The same turns and mirrors carry the whole set onto itself and the rows of a family onto each other. Which other rows belong to the same family as each row named below? List them in the order they appear above.
These 28 rows form 7 families of 4 rows each.
luri: [  8  -5  -8   1  11   0   9   1   3   7   2  12 -15  22   3  -3  -4  -1
  -9  -3]
bavar: [ -1 -11  16  14   9  -9   1   0   4   5  -8 -12   9   3  -8   0   0 -14
  10   2]
soga: [  4 -11   8  -1  21   1   8  -2  -4   7  -7 -10   8  -1   5  -7  16  -8
   4  -1]
Solev: [ -3   3   8 -20 -10   3  -7  -4  -6   2   6  -6  -1  -1   1   0 -20  -6
 -13   1]
Poze: [  3  -6   5  -5  10   8   6  -6 -16   0 -15 -11   7  19 -10   4  12   5
  -2  13]
ver: [  8  -8  12   9   6  -2  -9 -10  -8 -18  -2  -4  -6   7  -7   8  -1 -12
   1  14]
ros: [ -3   4  -7   5   0  20  -4   2   3  -1   1   5   2   1   1  -3 -12  -1
 -16  -7]
gugu: [  6 -11  14  18  12  -6   1  -4   5  -1 -10  -7   6  18  -6   6  -5 -17
   3   6]
tur: [  0   7  12 -10   0  14   0  -2   2   7 -16   0  -6  -3   0  -1 -19  -6
 -13 -11]
geg: [  6  -2  -3 -10  -1  -6   0   9   5   6 -12  14  -6  11   4   2  -5   0
 -16  -9]
bafet: [  8  -6  -4  -4   8  -7   4   1   8  17 -15   7  -3   8  -2  -7 -20  -1
  -8  -5]
vuk: [  4 -10   8  11   9   5   0  -4 -11  -8  11  -9   3   2  11  -8   8  -6
   6   7]
Pov: [ -4 -12  13   4  11  -3   4  -6  -7 -13  -4 -17   3   4   9   3  10  -5
   7  -5]
lik: [  1 -10  -4 -14  -1  -4   0  -3  -2   5  -2   2 -16  25   9  -2 -14  -2
  -9  -2]
Lil: [ 14  -5   6  -5   1 -11 -12 -20   0 -12  -4  -8  10  17   0   8  -8  -7
  -1   5]
Godak: [-14   8   0 -15  10   9   1   1 -12  12 -13   4  -3  16  -1   3  -9   0
   5   5]
bug: [  6  -5   2 -17   3   0   7  -3   2   2   3  -1  -6  17  19   8 -11  -3
 -18  -2]
butik: [  6   7  -2  -2   6   5   2 -12  -4  -2 -11 -16  -4  11  -8  -2   4   6
  14  14]
Nav: [  9   4   1  10  13   2 -11 -11  -4 -12 -10   0   5  16 -11  -6  -9 -15
   1  12]
Rofop: [ -7  -9  11 -19  -5  10  -1  -5 -10  12  -2  -9 -11   4  -1  -5 -18  -8
  -9  -3]
Taged: [ 12  -8  15 -10  15  -1  -1 -15  -2  -2 -10 -11   7   4  15  -5  11   3
   3   4]
gozug: [  6 -12  19 -14  13  -8   1 -16  -1   2  -4 -14   9  -4   6   8   0  -4
   0   4]
zusom: [  7  -8   3  -4   2   7   2  -2   1  18 -17   0   7   6  -7  -8 -21  -7
 -13 -12]
viraz: [ -2  -2  -6   2  10  13   5   7   5   3   1  10  -3  -2   7   0  -6   3
 -18   0]
bekit: [ 12  -1  12  -6   6  -2 -18 -17  -7 -13 -10  -3   9  10  -3  -6  -3  -2
  -2  15]
Vune: [-11   1   9  -3   2  17   1  -2 -11   9  -1  -4   0   0 -14 -11 -15  -7
  -8  -9]
korup: [  1  -7  10  13  15   5  -4  -6 -15 -16   7  -2   5  11   5  -4  -4  -7
  -1  14]
gor: [  6   2  -4 -11  -5  18   0  -3  -8  16  -8   4  -7  19  -1   5   2  -7
   4   2]

Same family as bavar: ros, gugu, viraz
Same family as Rofop: lik, Taged, bekit
Same family as luri: soga, Nav, Vune
Same family as vuk: bafet, zusom, korup
Same family as Godak: Poze, butik, gor
Same family as bug: Solev, Lil, gozug

The same turns and mirrors carry the whole set onto itself and the rows of a family onto each other. Which other rows belong to the same family as each row named below? List them in the order they appear above.
These 20 rows form 4 families of 5 rows each.
tesut: [ -8  -2   5   1   7   1  11  -8 -12 -26  -3 -12   8   4   2  20   7 -29
  -8]
rukev: [  6  -1   4  15   4  11   4  17 -14  -9  16 -17  10   9   5  21 -15 -22
  12]
lanoz: [ -7  -2   2  12   3  -3 -15  26   9   0   4 -12  10   8 -11  25   2 -21
   2]
tosiv: [ -2 -10  -5  16   8  16 -13  -2   3 -22 -11  -2   2  19   3   9   1 -15
  10]
gela: [-10   3  -6  31   8   8  -4   0   0 -19   5  -6   6  19  -3   0  -1 -19
  10]
sares: [-12 -18   8  -1   6   5   1  -4  -7   9  -2 -11   7   0  -8  20   2 -15
   0]
guran: [  1   1   4  15  13  10   8   7 -12  -1  17 -27   9  18  -1  11 -10 -20
  14]
nos: [-17 -16   4  -3   5   3   1 -12  -4  -7  -7  -9   1  12  -5  19   2 -15
  14]
Feb: [  9  -5  14  -2   2  11   5  14  -3 -18   5 -16  12  -4   5  19  -2 -28
   0]
soku: [ -9 -15  13  -3  -2   2   1  11   4   1   4 -11   9  -7  -9  21   1 -21
   6]
bukit: [ -8  13   1  15  10   4   9  -4 -17 -23   9 -17   9  16   4   9  -5 -27
   7]
Bazam: [ -1  -5  -3  13  14  -2 -10  21   6  -1   4 -23   9  18 -12  28   9 -22
  -6]
Kebef: [ -7  -1  -2   9  11   3   6  -1  -9 -14  10 -25   2  28  -1  16  -6 -19
  24]
sir: [  4   5   7  -6  10   8  -3   1   1 -30  -8 -17   7  15   5  14   8 -28
   0]
matos: [  9   5  13  -3  12  12  -1   7  -4 -15  -1 -19  14   3   3  11   6 -29
 -11]
Kati: [-13  -8  -8  25   9  -4  -5   9  14 -17   1 -12   5  18 -13  16  13 -22
   1]
soko: [  4 -12  -2  26  10  22 -13   8   2  -7  -2  -4   8  11  -1   6  -2 -14
   1]
bemuk: [-18 -19  -1   8   6  -7   8  -4   2 -14  -2 -12   4   7 -11  26  13 -23
  -2]
Nep: [  1  -3  -2  24   3  13 -17  19  -3  -6   3  -1   9   8   1  16 -10 -16
   6]
rere: [ -7   0  -5   6  13  -7  -9  12   7 -16  -2 -23   4  29  -8  29  11 -23
   6]

Same family as guran: sares, Bazam, matos, soko
Same family as bukit: tesut, gela, Kati, bemuk
Same family as lanoz: rukev, Feb, soku, Nep

